128 stands for zero in the data rows.
Here are some points, each followed by its number:
92 97 133 145 150 151 156 156 158 165 165 165 166 167 168 170 172 174 175 176 178 181 184 193 0
77 94 97 97 112 113 120 120 121 124 125 125 130 130 132 135 137 138 143 149 149 151 159 193 1
150 158 159 163 174 177 177 178 179 181 185 187 189 191 192 193 193 194 194 197 198 198 199 214 2
95 97 109 125 134 135 138 147 151 151 153 157 159 160 165 167 169 170 170 171 176 179 186 192 3
97 106 113 115 117 118 122 124 125 126 129 132 138 139 144 160 161 164 165 167 168 255 255 255 4
138 141 149 155 165 166 168 168 168 177 180 182 182 189 190 195 195 195 204 204 211 218 220 228 5
146 147 149 149 149 150 151 151 151 153 154 154 155 156 157 158 158 159 166 168 171 176 184 205 6
165 170 173 176 178 180 185 190 190 192 194 194 195 195 197 197 198 198 201 201 204 205 206 211 7
118 119 122 122 122 125 128 134 139 140 142 143 143 145 145 148 154 155 159 159 159 164 175 192 8
85 89 101 106 125 140 140 140 141 142 142 143 144 146 146 151 153 154 157 160 163 165 172 173 9
157 159 160 161 162 168 171 172 176 178 184 185 185 186 190 191 191 193 206 210 211 211 212 214 10
103 104 110 111 114 114 114 119 124 125 126 126 126 128 131 132 133 138 150 154 154 160 166 230 11
108 116 117 120 121 126 130 130 131 132 132 135 136 139 140 141 144 144 145 146 157 158 159 164 12
123 126 130 133 135 137 141 144 145 147 148 148 151 151 151 153 159 170 171 172 179 185 185 195 13
174 179 181 188 188 189 189 190 190 191 191 192 192 193 193 194 194 195 195 196 196 197 197 203 14
139 140 146 146 149 153 153 156 156 159 161 162 163 163 164 164 164 168 170 170 171 173 181 187 15
122 122 123 126 127 128 131 131 132 134 135 135 138 139 139 140 141 142 143 145 147 147 150 168 16
116 119 121 124 130 130 131 132 133 135 137 138 140 140 140 142 144 151 151 152 161 166 168 168 17
129 129 133 133 137 137 138 139 140 141 141 142 143 144 146 147 153 155 155 157 157 161 169 255 18
103 168 171 172 174 177 180 180 182 182 184 184 186 187 189 189 190 191 192 194 195 196 197 199 19
134 137 143 145 147 147 148 150 151 151 153 160 166 167 169 173 175 176 179 186 197 199 220 242 20
160 163 163 168 172 173 177 178 180 180 182 182 188 191 197 198 200 202 203 206 208 217 221 226 21
92 94 103 103 112 115 120 128 130 132 132 134 138 139 141 141 144 146 155 156 157 164 188 255 22
87 91 106 112 113 114 117 123 132 133 133 133 135 140 142 148 150 156 162 172 175 178 188 226 23
92 128 140 141 142 145 149 149 150 152 154 155 155 156 157 160 162 163 164 167 174 174 175 185 24
160 161 169 170 172 173 173 174 176 179 180 183 184 186 186 187 188 191 195 198 199 204 207 211 25
Which two points above are nearest to each new point by angle? Their numbers follow each, nearest first.
97 106 109 113 116 118 122 125 126 127 127 130 131 133 136 136 137 160 162 166 176 178 179 202 23 12
139 141 143 143 145 145 147 149 150 153 153 153 154 155 157 157 159 161 163 174 175 178 185 201 6 20
115 120 141 147 148 149 151 153 154 156 163 164 165 172 173 175 184 186 187 192 193 203 222 254 20 13
134 134 134 135 136 137 137 138 141 141 142 144 146 147 149 149 152 156 157 162 165 167 172 192 20 13
57 80 117 117 122 125 128 134 136 138 141 141 142 143 146 146 147 149 151 153 154 155 156 157 9 12
121 122 132 134 134 137 139 140 141 141 147 148 152 153 156 162 166 175 181 188 189 191 212 215 13 20
13 44 96 106 110 127 128 141 144 144 145 156 156 158 159 160 164 164 165 168 170 171 171 176 9 12
116 120 125 126 127 132 132 135 136 137 139 140 142 143 144 145 148 148 151 151 152 152 164 231 18 16
182 182 183 183 185 186 186 188 188 188 189 190 190 190 190 191 192 192 194 196 197 198 200 201 14 7
115 121 123 125 130 130 131 132 132 133 134 135 137 138 143 144 145 146 148 150 152 181 239 255 4 22
60 88 90 105 108 111 112 117 117 129 130 131 132 138 140 140 143 147 151 156 158 162 168 171 1 23
133 141 142 143 143 144 145 146 146 146 147 148 148 149 149 150 150 152 152 156 157 158 160 180 6 15
96 100 101 101 103 110 112 114 118 118 124 129 130 134 139 150 150 154 160 163 166 167 178 184 23 12
137 138 141 142 143 145 147 148 150 150 153 153 154 158 158 159 159 159 163 163 164 166 169 217 6 20
100 113 114 121 122 123 125 126 127 129 133 133 139 143 147 149 149 158 158 170 171 176 255 255 4 23
143 146 148 148 154 154 157 158 159 160 161 166 167 168 169 174 179 182 183 204 216 218 221 255 20 6
102 104 106 107 107 110 110 120 121 123 125 125 126 127 131 138 141 146 156 173 173 178 185 255 11 22
98 99 103 113 114 117 117 121 121 122 125 126 132 140 145 146 149 151 151 156 162 226 226 239 4 23
102 104 107 109 111 116 117 119 121 122 124 124 129 133 135 145 146 147 151 154 154 159 183 190 23 22
88 105 117 119 134 135 135 136 144 146 147 147 151 152 155 158 159 161 162 164 164 166 166 173 3 9
175 176 182 185 189 189 190 190 191 192 192 192 193 193 194 194 195 195 195 196 196 199 200 206 14 7
100 115 119 119 124 127 128 132 132 134 134 136 138 143 144 149 168 188 192 194 199 204 205 229 17 8
158 160 162 163 163 164 164 165 165 167 169 170 171 171 172 173 174 175 177 177 182 183 188 255 6 15
101 107 108 109 111 114 114 116 118 120 131 132 132 138 147 151 151 151 173 194 195 199 200 255 23 11
128 131 134 135 135 136 136 136 137 137 138 139 139 139 139 139 141 141 145 147 156 158 159 179 20 13
100 102 106 106 110 111 113 115 117 118 123 128 136 146 152 158 159 174 187 200 209 216 230 255 23 12
94 108 111 118 118 118 121 124 126 127 129 130 131 135 136 145 150 151 152 156 157 161 162 185 23 12
109 115 117 118 126 131 133 134 135 136 144 144 147 148 148 148 150 151 154 155 156 158 163 196 16 8
128 128 132 134 134 134 135 141 144 145 146 146 147 148 149 151 151 153 153 155 157 163 179 225 18 16
83 84 96 115 122 123 123 124 135 138 138 139 146 146 148 150 153 153 156 156 156 157 160 166 9 12
73 74 90 111 118 119 134 135 139 139 143 143 148 153 158 159 161 162 164 166 166 170 171 172 9 12
109 110 110 116 128 129 129 130 131 133 134 136 139 142 143 144 146 148 151 152 154 156 160 165 12 9
133 139 141 144 144 144 147 148 149 150 151 154 156 156 163 163 165 167 177 178 178 186 198 255 20 6
130 132 135 139 140 144 148 148 148 148 151 153 156 159 162 165 167 169 177 178 179 180 181 231 20 13
111 155 157 166 167 167 169 172 172 174 174 175 175 178 180 181 182 182 183 185 186 187 187 190 19 2
45 63 96 100 102 108 113 126 133 133 138 138 140 144 147 148 149 150 150 152 154 162 162 174 1 9
117 127 131 135 144 146 150 153 154 155 156 157 159 160 160 163 163 163 165 167 171 174 178 179 5 24
121 124 140 142 143 151 152 152 152 154 155 156 158 160 163 163 165 165 167 169 170 170 172 181 5 15
146 152 159 160 161 163 170 171 173 177 179 181 181 186 189 193 194 195 195 196 197 200 200 253 15 21
